In the data rows, the value 128 means zero.
Some points:
[149 124 117 110 172 158 108 143 110 123 122 122 121 124 124 127 116 127
 115 101 108 169 102 200  98 112 126  93 142 145 120 178 118 126 158 156
 113 101 141 163 139]
[136 141  93 101 164 127 151  77 148 162 132 141 149 141 122 136 182 127
 139 109 104  95 156 113 113 138 197 134  99 133 137 134 106 123 104  98
 117 114 132 131 120]
[155 130 132 112 107 174 166 127 140 111 121 132 103 154 125 111 141 105
 127 144 109 114 110 145 119 196 102 151 150 119  99 152 162 159 137 128
 127 156 152 111 153]
[116 103 137 105  65 145 108 105 122 162 158 117 160 107 118 104 103 153
 111 113 149 175 117 136 152 150 115 158 134 117 135 107 108 110  96 120
  94 115 114 111 102]
[ 98 117 135 107 167 156 119 160 120 114 101  95 139 100 122 151 106 127
  94 108 117 136 117 105 124 126 122 134 130 105 108 172  86 150 117 111
 129  93 117 108 100]
[130  96 157 104 112 158 142 108  88 104 137 162 109 124 141 161 128 147
 127 149 181 107 115 119 147 106 107 121 131 146 111 144 107 105 154  90
 151 116 113 120  89]
[ 99 121 113 158  92 121  95 122 148 128 111 131 116 146 141 121 129 110
 142 138 111 102 131 106 154 141 130 134 117  95 106 134 142  99 118 139
 103  91 151 181 156]
[134 113  91 162 126 125 111 104 110 134 124 123  95 117 114 176 133 106
 112 163 134 154 116 175 161 112 117 112 152 140  95 102 104  90 178  86
 123 186 119 153 155]
[181 100 113 128 170 128  92 168 191 106 148 101 158 146 112 107 129 166
 157 128 153 127 168 105 149 117 157 140 173 110 112 129 121 133 182 120
 124 119  97 120 133]
[128 109 113 162 168 126 107  99 109 111 121 109  88 151  99 109 139 142
 126 101 124 133 119 121 112 154 100 148 123 146 121 110 174 139 120 109
 182  93 118 141 114]
[125 131 146 155 109 139 165 131 202 116 141 150 117 121 171 190 133 131
 128 106 116 182 144 111  94 151 163 117 102 116 159 100 152 135 156 162
 114 148 116 119 119]
[108 137 119 150 150 165 105 108 151 114 111 119 124 134 110 138 132  88
  99 135 132 104 118 126 110 143 116 106 180  94 151 125  90 169 104 164
 124 173 119 127 112]
[101 149 113 130 149  95 137 137 166 123 147 169 136 149 112 129 142 168
 152 128 226 124  94 137 154 118 138 110 131 119 108 123 136 143 108 138
 124 121 164 120 106]
[142 126 154 141 143 116 155 119 114 141 144 105 115  99 103 106 116 146
 112 130 151 109 116 140 154 136 166  85  95 108 127 118 136 107  88 132
 131 190  92 144 108]
[106 102 111 104 113 127 108 111 127 116 105 120  90  97 163 105 134 109
 145 174 131 140 116 110 135  95 148 109 169  96 168 111 139 148 110 121
 187 100 181 122 114]
[173 123 152  98 119 116 121  93 120 141 166 119 119 130 160 154 109 145
  95 167 117 172 170  85 102 117 142  91 131 162 103 127 126 140 103 141
 128 100 109 140 158]
[185 115 192 148 110 102 130 129 119 161 133 134 138 133 157 111 114 109
 109 151 129 106 168 166 144 147 151 169 128 130 150 129 104 177 124 123
 187 143 137 170 103]
[107 145 123 122 168 165 126 155 116 108 110 139  88  97 183 103 127 114
 149 102 120 104 118 121 133 106 177 190 157 196 129 105 148 105 133 119
  98 139 106 153 124]
[122  93 127 186 134 136 133 129 130 117 180 115 117  91 109 108 134 153
 113  93 117 119 110 105 127 178 130 121 161 131 112 136 134 132 107 110
 147 114 145 149 111]
[120 130 134 123 148 115 116 116 117 196 171  90 119 116 116 157 110 128
 162 145  95 121 140 174 132 112 129 186 110 105 100 106 114 107 140 130
 124 113 128  84 111]
[102 111 135 107 133 131 106 173 104 123 122 124 150 124 128 144 115 121
 125 132 138 118 112 140 155 116 178 106 107 181 127 112 147 131 139 159
 104 114 188 132 143]
[129 121 112 136 108  84 125 130 150  97 120 124 106 157 196 146 130 127
  96  96 124  94 122 169 123 162 113 112  96 147 133 162  92  88 125 148
 163 117 108 119 111]
[107 108 125  98 128 118  98 131 133 163 112 116 143 139 117 148 118 126
  96 124 122  95 120 135  89 149 140 121 138 106  99 118 163 146 145 101
  96 169 178 109  97]
[122 105 194 137 125 110 146 130 142 121 102 127 120 172 152 129 136 113
 154 105 126 141 115 114 110  97 131 103 117 102 122 127 131 143 121  86
 114 158 129 114 187]
[131 151 114 105 128 102 108 118 139 102 133 123 196  77 120  96 142 114
 121 106 128 134 175 123  97 105  96 117 117 164 137 170 156  95 128 105
 159 174 183 111 123]
[105 160 124 115 123  96 132 103 116  69 144 115 146 110 104 167 122 105
 127 148 141 150 127 153  92 127 121 178 133 125 118 113 135 172 122 104
 117 124 119 180 115]
[110 118 119 166 116  99 149 171 104 138 112 209 104 115 105 100 123 135
 129 125 120 150 185 137 112 120 140 164 110 115 151 163 103 161 128 110
 112 138 112 128 126]
[ 98 119 101 103 118 111 157 156 125 101 126  98 132 134 121 167 106 150
 124 175 132 101 129 105 153 142 114 158 100 124 119 162 145 125 104 181
 160 160 129 161 166]
[127 175 138 126 107 153 123 131 154 147 120 100  90 124  94 153  99 112
  98 107 159 154 135  97 169 122 124 144 107 129 182 151 149 121 181 103
 156 139 135 118 130]
[112 163 169 176 109 133  95 114 127 111 124  99 160 125 140 116 125 136
 164 140 107 100  84 129  94 109 144 119 102 135 147 111 104 111 157 135
 150 108 127 104 140]
[111 207  93 123 120 126 129 164  94 148 147 127 113 125 185 109 127 168
 111 122 103 110 123 111 126 116 109  95 110 103  93 111 158 170 148 112
 148 122 102 124 107]
[147  89  96 121 127 133 109 129 145 130 148 129  93 112 121 105  89  86
 212 147 148 121 147 114 104 122  97 105  98 156 106 152 124 139 131 174
 106 139 140 108  91]
[122 185 121 143 135  99 127  91 105 116  97 125 163 114 138 108  98 151
 161 119 154 123 124 107 133 212 169 114 187 128 109 120 101 112 169 144
 113 116 129 103 126]
[143 114 125 118 108 111 136 146  96 129 168 147 126 141 135  98 191 114
 122 140 128 132  79 119 105 106 168 175 109 101 123 178 110 130 140 147
 113 134 108 111 130]
[157 138 102 174 110 107 160 115 130 104 120 121 133 117 106 124 132 142
 101 154  85 141 119 108 160 105 130 121  97 169 127 134  95 168 149 122
  89 116 172 114 125]
[167 151 121 108  97 146 138 146 121 104 123 132 105 111 103 142 126 147
 148 106 153 136 121 132 142 139 138 135 128 110 142 132 112 104 141 157
 117 107 135 130 173]
[ 99 138 136 145 163 101 143 103 109 165 155 141 128 157 145 117  68 120
 141 131 126 135 127 113 112 112 119 148 157 126 175 167 106 100 105 114
 117 146 124 137 160]
[176 164 135 107 138 129 107 174 113 109 182 142 102 142 117 126 128 122
 139 147 100 100 141 116 105 148 120  99 125  97 195 119 110  86 114  97
 110 106 149 124 112]
[ 99 152 151 129 115 132 178 169 161 159 178  97 127 117 160 111 183  98
 146 113 132 159 147 127 142 123  91 113 144 136  94 121  99 112 123 127
 123 113 129 132 156]
[120  94 114 117 149 103 114 130 141 117 114 110 137 130 177 100 121 138
  98 107 119 162 114 115 130 104 102 122 130 104 142 107 121 107 122 121
 118 147 109  94 144]
[ 99 115 144 110 138 112 152 132 140 155  94 112 118 100  99 143 184 176
 176 163 101 140 104 115 119 154 113 113 147 167 161 116  97 147 128 150
 171 151 106 117 118]
[130 105 137 165 111 182 121 135 101 138 120 168 176 144 130 173 118 127
 147 112 106 123 128 103 123 145 141 133 153 138 105 189 165 113 109 111
 158 140 149 102 162]
[175 111 128 102 148 133 181 106 158 116  96 127 124 115 133 119 104 170
 170 100 123 111 120 120 138 132  91 129 103 105 113 113 107 145 118  86
 101 131 170 136 119]
[158 113 164 104 147  75  98 126 134 168  95 162 112 101 111 130 138  97
 125 109 115 145  82 100 148 147 102 135 112 128 131 109 170 121 138 150
 116 123 113 150 153]
[119 150 126 132 166 122 108 102 122 133 179 123 149 129 151 164 150 100
 115 121 155  92 132 122 187 126  98 125 115 125 181 123 168 179 110 139
 102 130 105  93 157]
[122 122 104 110 109 100 104 165  89 131 114 111 117 145 139 158 173 116
 138  95 120 150 162 108 133 123 128 124 150 101 109 103 129 136 108 125
 134 131 118 120 120]
[148 149 118 111  91 145 109  96 157 120 130 126 108 115  98 114 137 149
 110  98 107 102 121 118 141  80 129 134 140 102 106 154 117 128 122 172
 140 141 135 141 135]
[149 121  91 147 110 102 197 132 123 145 117 130 156 131 121 147  95  95
 134  94 125 114 104 160 117  87 138 110 163 138 147 106 161 146 143 142
 164 101 111 116 116]
[129 107 120 142 135 128 159 127 121 129 101  94 140 130 135 103 146 167
 102 198 139 156 125 172 103 143 147 134 146 104 156 129 198 106 108 113
  95  97 114 123 126]
[118 135 128 111 173 143 128 145 166  99 123 197 168 130 110 108 106 100
 103 157 105 161 110 136 180 138 133 139 114 132  95  95 126  94  94 120
 178 112 123 111 104]
[141 138 116 145 120 157 107 133 149 170 109 140 126 116 130 115 122 119
  92 157 181  98 119 114  78 123  95 166 103 165 116 107 107 128 110 110
 142  98 113 127 178]
[ 81 107 174 103 133 136 125  94 161 134 143 188 124 103 128 126 135 158
 122 140 103 113 152 178 148 112 105 112 132 107 119 137 144 124 177 145
 111 101 103 144 141]
[166 155 140 192 123 151  94 130 103 114 102 161 127 127 133 177 138 180
 137 134 126 135 165 138 123  97 109 146 129 127 129 109 134 123  88 166
 108 153 134 118 100]
[113 119  96  95 118 167  98 114 118 132 132 122 166 203 121 107 126 138
 139 125 107 162 109 149 121 153 115 137 114 151 164 105 110 160 133 117
 145 175 109 182 122]
[ 99 127 153 111 137 119 164 100  92 127 133 117  99 193  92  95 149 129
  91 104 121 128 178 110 108 120 116 123 128 132 107  93 133 105 134 189
 134 120 151  94 136]
[118 102 112 119 104 154 114 162 112 103 121 126 134 103  96 116 110 107
 134 105 152 103 153 164 129 142 170 101  99 141 118  94 121 147 105 102
 134 113 103 107 185]
[141 121 126 133 152 165 167 116  92 153  96 109 178 124 130 108 132  92
 127 132 170 127 143 119 138 122 104 110  93 100 136 111 117 103 180 156
 115 118 138 186 107]
[120 115 127 138  90 123 146 161 130 115 118 133 148 161 112 124 107 113
 106 122 102  86 109 111 117 103  96 119 173 170 138 114 132 118 121 113
  85 126 107 143  90]
[130 172 153 121 102 123 106 110 127 127 100 107 106 163 116 113 147  96
 158 152 122 157 145 150 135 117 142 102 111 147 128 173 147 111  97 100
 104 120  94 117  93]
Along one direction, these points spread out more than along any other. Take the direction at right angles to it along which they spread out most. Go by this last direction. Where along it does each point below lie, from 0 to 99? The average is 50, and the first point in the table lies past the average. One standard deviation of the points above along it is 16.
[128 109 113 162 168 126 107  99 109 111 121 109  88 151  99 109 139 142
 126 101 124 133 119 121 112 154 100 148 123 146 121 110 174 139 120 109
 182  93 118 141 114] 71
[129 121 112 136 108  84 125 130 150  97 120 124 106 157 196 146 130 127
  96  96 124  94 122 169 123 162 113 112  96 147 133 162  92  88 125 148
 163 117 108 119 111] 54
[141 138 116 145 120 157 107 133 149 170 109 140 126 116 130 115 122 119
  92 157 181  98 119 114  78 123  95 166 103 165 116 107 107 128 110 110
 142  98 113 127 178] 65
[149 124 117 110 172 158 108 143 110 123 122 122 121 124 124 127 116 127
 115 101 108 169 102 200  98 112 126  93 142 145 120 178 118 126 158 156
 113 101 141 163 139] 54
[ 99 115 144 110 138 112 152 132 140 155  94 112 118 100  99 143 184 176
 176 163 101 140 104 115 119 154 113 113 147 167 161 116  97 147 128 150
 171 151 106 117 118] 50
[185 115 192 148 110 102 130 129 119 161 133 134 138 133 157 111 114 109
 109 151 129 106 168 166 144 147 151 169 128 130 150 129 104 177 124 123
 187 143 137 170 103] 87
[107 108 125  98 128 118  98 131 133 163 112 116 143 139 117 148 118 126
  96 124 122  95 120 135  89 149 140 121 138 106  99 118 163 146 145 101
  96 169 178 109  97] 58
[ 99 152 151 129 115 132 178 169 161 159 178  97 127 117 160 111 183  98
 146 113 132 159 147 127 142 123  91 113 144 136  94 121  99 112 123 127
 123 113 129 132 156] 23
[ 81 107 174 103 133 136 125  94 161 134 143 188 124 103 128 126 135 158
 122 140 103 113 152 178 148 112 105 112 132 107 119 137 144 124 177 145
 111 101 103 144 141] 39
[111 207  93 123 120 126 129 164  94 148 147 127 113 125 185 109 127 168
 111 122 103 110 123 111 126 116 109  95 110 103  93 111 158 170 148 112
 148 122 102 124 107] 42
[134 113  91 162 126 125 111 104 110 134 124 123  95 117 114 176 133 106
 112 163 134 154 116 175 161 112 117 112 152 140  95 102 104  90 178  86
 123 186 119 153 155] 72
[148 149 118 111  91 145 109  96 157 120 130 126 108 115  98 114 137 149
 110  98 107 102 121 118 141  80 129 134 140 102 106 154 117 128 122 172
 140 141 135 141 135] 38
